A =
array([[-337,  698,  850,  106,  610, -142,   -8, -723,  806, -700],
       [ 509, -465, -627, -450, -498,  448,  353,  705, -611,  666],
       [-437,  576,  764,  374,  540, -337, -208, -748,  734, -717],
       [ -96,   16,  174,  216,   12,  -78,   -1, -212,  176, -156]])
Rows and columns are counted from 1.
row 1 col 1 = -337
row 2 col 8 = 705
row 2 col 6 = 448
row 1 col 9 = 806
row 2 col 2 = -465
row 4 col 6 = -78
row 4 col 9 = 176
row 3 col 10 = -717
row 4 col 5 = 12
row 3 col 7 = -208
row 1 col 7 = -8
row 2 col 7 = 353
row 4 col 2 = 16
row 2 col 10 = 666
row 4 col 4 = 216
row 1 col 4 = 106
row 3 col 6 = -337
row 2 col 5 = -498

B =
array([[  86,  186,   -8,  123,   79],
       [ 161,  142,   30,  -21,  300],
       [-152, -756,  105, -258,   78],
       [ -75,   62,   -7,   66, -333],
       [ -15,  113,  -20,   53, -132],
       [ 289,  473, -107,  263,  265],
       [  95,  233,  -75,  163,  -34],
       [ 243,  554,  -74,  236,   80]])
Rows and columns are counted from 1.
(1, 1) -> 86
(8, 3) -> -74
(1, 5) -> 79
(3, 4) -> -258
(6, 3) -> -107
(1, 4) -> 123
(6, 2) -> 473
(2, 1) -> 161
(7, 1) -> 95
(5, 4) -> 53
(4, 1) -> -75
(4, 2) -> 62
(1, 3) -> -8
(7, 3) -> -75
(5, 2) -> 113
(2, 4) -> -21
(2, 2) -> 142
(2, 5) -> 300
(5, 5) -> -132
(6, 4) -> 263
(8, 5) -> 80

data =
[[ 71 145 126 103 144]
 [121 121 118 148 128]
 [166 159 194 142 159]
 [101 121 121 152 147]
 [ 55 156 118 117 161]
 [130 133 125 151 144]
 [189 111 139 109 200]
 [204 127 165 178 128]]
Indices start at 1.
(1, 1) -> 71
(5, 2) -> 156
(3, 2) -> 159
(6, 5) -> 144
(5, 4) -> 117
(4, 3) -> 121
(5, 1) -> 55
(6, 4) -> 151
(8, 4) -> 178
(5, 5) -> 161
(1, 4) -> 103
(6, 1) -> 130
(1, 5) -> 144

a =
[[-1.04  1.50  0.85  0.20]
 [ 0.05 -1.33 -1.49  0.68]
 [ 0.54 -0.01  0.79 -1.03]
 [ 0.21 -1.63 -1.57 -0.56]]
Indices start at 1.
(1, 1) -> -1.04
(4, 1) -> 0.21
(3, 1) -> 0.54
(1, 2) -> 1.50
(2, 1) -> 0.05
(3, 2) -> -0.01
(4, 3) -> -1.57
(1, 3) -> 0.85

x =
array([[ -20,  287,  -27,   -5,  324],
       [-654,  373, -363, -101, -546],
       [ -20, -312,  577,  382,   34],
       [-400,  116,  -27,  140,  131],
       [-337,  544,  -94,  -53,   34],
       [-147, -141,  -27,  334, -353],
       [ -20,   31,  -27,   -5,  131]])
Rows and columns are counted from 1.
(1, 1) -> -20
(1, 4) -> -5
(6, 2) -> -141
(5, 5) -> 34
(7, 5) -> 131
(4, 3) -> -27
(3, 5) -> 34
(7, 1) -> -20
(6, 3) -> -27
(7, 2) -> 31
(5, 4) -> -53
(4, 5) -> 131
(6, 1) -> -147
(2, 1) -> -654
(6, 4) -> 334
(4, 1) -> -400
(7, 3) -> -27
(5, 3) -> -94
(7, 4) -> -5
(5, 2) -> 544

grid = [[22.5, -91.1, -48.1, 44.2, 31.8, 51.0, 51.0, 176.3, -20.0, 49.5, 128.1, 55.1, 71.7], [151.8, -68.9, 137.3, 51.0, 65.3, 158.5, -6.6, 51.0, 77.3, 279.4, 51.0, 144.5, -98.4], [15.5, 35.7, 43.4, 70.1, 266.1, 76.0, 51.0, 51.8, -99.5, 232.1, 8.2, -131.3, -11.6], [-51.2, 76.0, -106.5, 166.9, -21.5, -51.9, 91.2, 51.0, 119.7, 163.3, 19.3, 186.9, 151.0], [-37.9, 108.1, 51.0, -8.1, 103.0, 159.9, 209.7, 51.0, 51.0, -173.7, 93.5, 68.3, -4.3], [-43.7, 201.0, 51.0, 51.0, 121.0, 154.8, -48.1, 221.9, 24.3, -20.4, -2.6, 51.0, 51.0], [-5.4, 51.0, 12.5, 210.2, -104.5, -76.9, 104.2, -3.0, 239.4, 51.0, -3.9, 260.1, 51.0], [51.0, 148.3, 289.9, -0.3, 51.0, 204.5, 39.2, 109.3, 107.4, 51.0, 51.0, 17.4, 51.0], [212.8, 169.4, 53.0, 22.8, -42.4, -144.7, -22.6, -88.0, 51.0, -102.9, -45.7, -19.5, 51.0]]
Rows and columns are counted from 1.
(1, 1) -> 22.5
(4, 5) -> -21.5
(5, 3) -> 51.0
(2, 13) -> -98.4
(7, 2) -> 51.0
(5, 5) -> 103.0
(6, 12) -> 51.0
(7, 3) -> 12.5
(8, 4) -> -0.3
(6, 5) -> 121.0
(4, 11) -> 19.3
(5, 1) -> -37.9
(8, 12) -> 17.4
(5, 6) -> 159.9
(4, 2) -> 76.0
(5, 9) -> 51.0
(7, 12) -> 260.1
(1, 4) -> 44.2
(7, 5) -> -104.5
(9, 3) -> 53.0
(1, 2) -> -91.1
(3, 5) -> 266.1
(4, 1) -> -51.2
(8, 7) -> 39.2
(9, 13) -> 51.0
(9, 12) -> -19.5
(3, 13) -> -11.6
(9, 9) -> 51.0
(9, 2) -> 169.4
(2, 8) -> 51.0
(6, 3) -> 51.0
(6, 7) -> -48.1
(6, 4) -> 51.0
(5, 8) -> 51.0
(3, 1) -> 15.5
(4, 9) -> 119.7
(5, 4) -> -8.1

X =
array([[ 848,  232,  436,  -78,  216,  184],
       [ 422,  138,  145,   10,   34,  252],
       [ 457,  143,  303,  -38,   94,   73],
       [-260,  -83, -316,   17,  -95,   20]])
Indices start at 1.
(1, 1) = 848
(1, 5) = 216
(4, 4) = 17
(1, 2) = 232
(2, 4) = 10
(3, 4) = -38
(4, 3) = -316
(1, 6) = 184
(3, 5) = 94
(3, 6) = 73
(4, 1) = -260
(3, 3) = 303

W =
array([[  89,   87,  225,    7, -534,  174],
       [-173,   44,  475,  -97, -269, -157],
       [-374, -111,  440,  205, -622, -560],
       [-255,   83,  463, -135,   24,  -73],
       [-281,  -55,  449,   72, -499, -353],
       [ -67, -169,  146,  186, -355, -189],
       [-360,  -55,  434,   48, -498, -431],
       [  59,  -21,  416, -376, -224,  261],
       [-459,   12,  383,   49, -570, -417]])
Indices start at 1.
row 1 col 1 = 89
row 4 col 2 = 83
row 8 col 3 = 416
row 9 col 1 = -459
row 3 col 1 = -374
row 8 col 6 = 261
row 6 col 1 = -67
row 2 col 3 = 475
row 6 col 4 = 186
row 9 col 3 = 383
row 3 col 4 = 205
row 1 col 6 = 174
row 2 col 6 = -157
row 2 col 5 = -269
row 5 col 1 = -281
row 8 col 1 = 59
row 9 col 5 = -570
row 7 col 3 = 434
row 6 col 5 = -355
row 2 col 2 = 44
row 6 col 6 = -189
row 7 col 1 = -360
row 5 col 3 = 449
row 6 col 3 = 146
row 5 col 6 = -353
